<64>: -2.648; -5.577; -1.459; -5.578; 2.785; 1.966; 0.269; 2.693; 1.233; -2.109; 3.754; -2.164; -1.076; -2.265; -2.898; -2.181; -7.812
<117>: -1.671; 1.396; -1.734; 4.713; 2.178; 1.755; 0.147; -1.671; -1.284; 2.506; -1.208; 1.867; 0.169; -1.671; -1.726; 5.874; 2.257
<125>: -1.450; -3.195; -4.472; -0.081; 6.109; 4.947; 2.177; -3.405; 2.247; -1.186; -1.183; 0.659; 1.851; 4.591; -8.678; 8.118; -0.163
<111>: -1.671; 1.396; -1.734; 4.713; 2.178; -0.553; 0.147; -3.425; -1.284; 2.506; -1.208; 1.867; 0.169; 1.823; -1.726; 5.874; 2.257
<45>: -2.649; -0.812; -4.695; 5.078; 4.292; 1.037; -0.552; -3.824; -3.598; -1.393; -0.316; 5.523; 1.037; 6.321; -0.316; 1.524; 5.151
<61>: 2.923; -6.162; -2.219; 0.473; 4.516; 8.801; 3.247; -4.715; 0.014; -5.769; -0.529; 0.594; -0.315; 3.172; -5.647; 7.632; -0.253
count <45>: -1.393	1
loc: -0.552	<45>, 6
loc: 8.118	<125>, 15
count <45>: -0.316	2
count <117>: 2.178	1

<108>: 2.920; -0.952; 2.586; -2.413
<94>: -1.210; -7.895; -5.600; 1.832
<122>: -4.225; 6.703; 1.651; 6.802
<107>: 4.707; 4.708; -2.673; 1.967
count <107>: 4.708	1
loc: 4.708	<107>, 1

<142>: -4.738; -2.535; 2.752; -3.567; -3.616; -5.445; -5.061; -3.002; 2.987; -2.467; 0.194; 1.909; 2.078; 0.052; -4.600; -1.940; 1.346; 3.227; -2.660; -1.893; -5.496; -5.184; -4.415; -3.091; -3.746; -1.111; 2.955
<14>: -3.545; -0.219; -3.984; -3.494; -6.616; -1.729; 3.717; -6.616; 0.006; 3.202; 1.481; 3.024; -4.105; -2.184; 1.087; 2.163; -6.616; 3.167; 2.812; -5.002; 1.078; 2.938; -4.580; 1.268; -0.636; -5.099; -3.383
<101>: -4.363; -2.327; 2.657; -3.349; -3.791; -4.938; -3.677; -2.400; 3.265; -1.115; 0.980; 2.646; 2.079; 0.417; -3.751; -0.951; 1.597; 3.724; -1.425; -2.068; -4.751; -3.776; -4.181; -2.657; -4.495; -1.144; 2.606
<126>: -4.759; -2.416; 2.967; -3.648; -4.137; -5.350; -3.850; -2.507; 3.752; -1.138; 1.162; 3.075; 2.294; 0.544; -3.962; -0.853; 1.882; 4.306; -1.364; -2.144; -4.992; -4.042; -4.494; -2.665; -3.251; -1.244; 2.970
<169>: -4.134; -0.170; -4.085; -3.987; -7.424; -2.134; 3.957; 2.471; 0.439; -4.314; 1.772; 3.680; -4.309; -0.402; 1.093; 2.471; -0.690; 3.996; 3.126; -5.427; 1.103; 3.001; -5.192; 1.528; -0.740; -5.608; -3.315
<58>: 4.324; 1.709; -3.637; 3.140; 3.894; -2.648; 3.084; 1.601; -4.594; -2.648; -2.127; 2.524; -2.979; -1.363; 3.320; 0.097; -2.648; -5.373; 0.618; 1.846; 4.477; -2.648; 4.248; 2.048; 2.748; 0.762; -3.654
<121>: -3.688; -0.313; -4.041; -3.630; -6.814; -1.859; 3.715; 2.182; 0.017; 3.241; 1.502; 3.081; -4.166; -0.545; 1.024; 2.167; -0.914; 3.227; 2.831; -5.159; 0.989; 2.931; -4.741; 1.194; -0.718; -5.227; -3.456
<4>: 0.721; -2.400; 1.726; -3.921; -4.742; -5.261; -3.644; -2.185; 2.754; -1.227; 0.721; 2.525; 1.149; 0.048; -3.887; -1.195; 1.082; 3.654; -1.669; -2.925; -4.835; -3.814; -5.026; -2.680; -3.538; -2.036; 1.901
<177>: -3.775; -0.279; -4.173; -3.749; -4.315; -1.856; 4.134; 2.338; 0.148; 3.574; 1.687; 3.367; -4.315; -0.499; 1.241; 2.494; -0.499; 3.507; -0.499; -4.315; 1.233; -0.499; -4.816; 1.406; -0.564; -5.427; -3.590
<33>: 4.781; 2.004; -3.902; 3.529; 4.202; 5.372; 3.457; -6.617; -4.953; 0.433; -2.089; -4.309; -3.136; -1.314; 3.690; 0.143; -2.809; -5.704; 0.692; 1.887; 4.845; 3.711; 4.518; 2.217; 2.957; 0.886; -3.933
count <4>: -2.184	0
count <58>: -2.647	0
count <14>: -6.616	3
loc: -4.494	<126>, 22
loc: 2.525	<4>, 11
count <177>: -4.315	3

<91>: 4.073; -1.325; -6.763; -5.117
<76>: 4.060; -4.432; 3.882; 2.243
<79>: -4.433; -1.293; 2.212; -1.294
loc: 2.243	<76>, 3
loc: -4.433	<79>, 0
loc: -1.293	<79>, 1
loc: -6.763	<91>, 2

<75>: 4.977; 2.346; -2.997; -5.361; -3.008; 2.346; -0.273; 5.020; 4.977; 4.032; 0.764; -8.044; -4.997; -8.318; 4.977; -0.366; -7.090; -7.627
<143>: 2.859; 2.326; -2.376; -4.318; -2.424; 0.383; -0.549; 4.463; -5.368; 3.517; 0.538; -6.057; -4.214; -7.610; 4.149; -0.061; -5.385; -6.505
<137>: 3.249; 2.537; -2.401; -4.552; -2.488; 0.096; -0.065; 4.964; -5.793; 4.002; 0.954; -6.880; -4.348; -7.486; 4.851; -0.031; -5.964; -6.753
<99>: -1.743; -3.417; -1.921; -0.286; 1.171; -5.397; 4.778; -2.437; -0.681; -0.919; 3.214; -5.466; 1.027; 6.213; 0.075; -0.401; -6.794; 1.019
<19>: 3.249; 2.537; -2.401; -4.552; -2.488; 0.096; -0.065; 2.331; -5.793; 4.002; 0.954; -6.880; -4.348; -7.486; 4.851; 2.347; 5.266; -6.753
loc: 0.538	<143>, 10
count <75>: 2.346	2

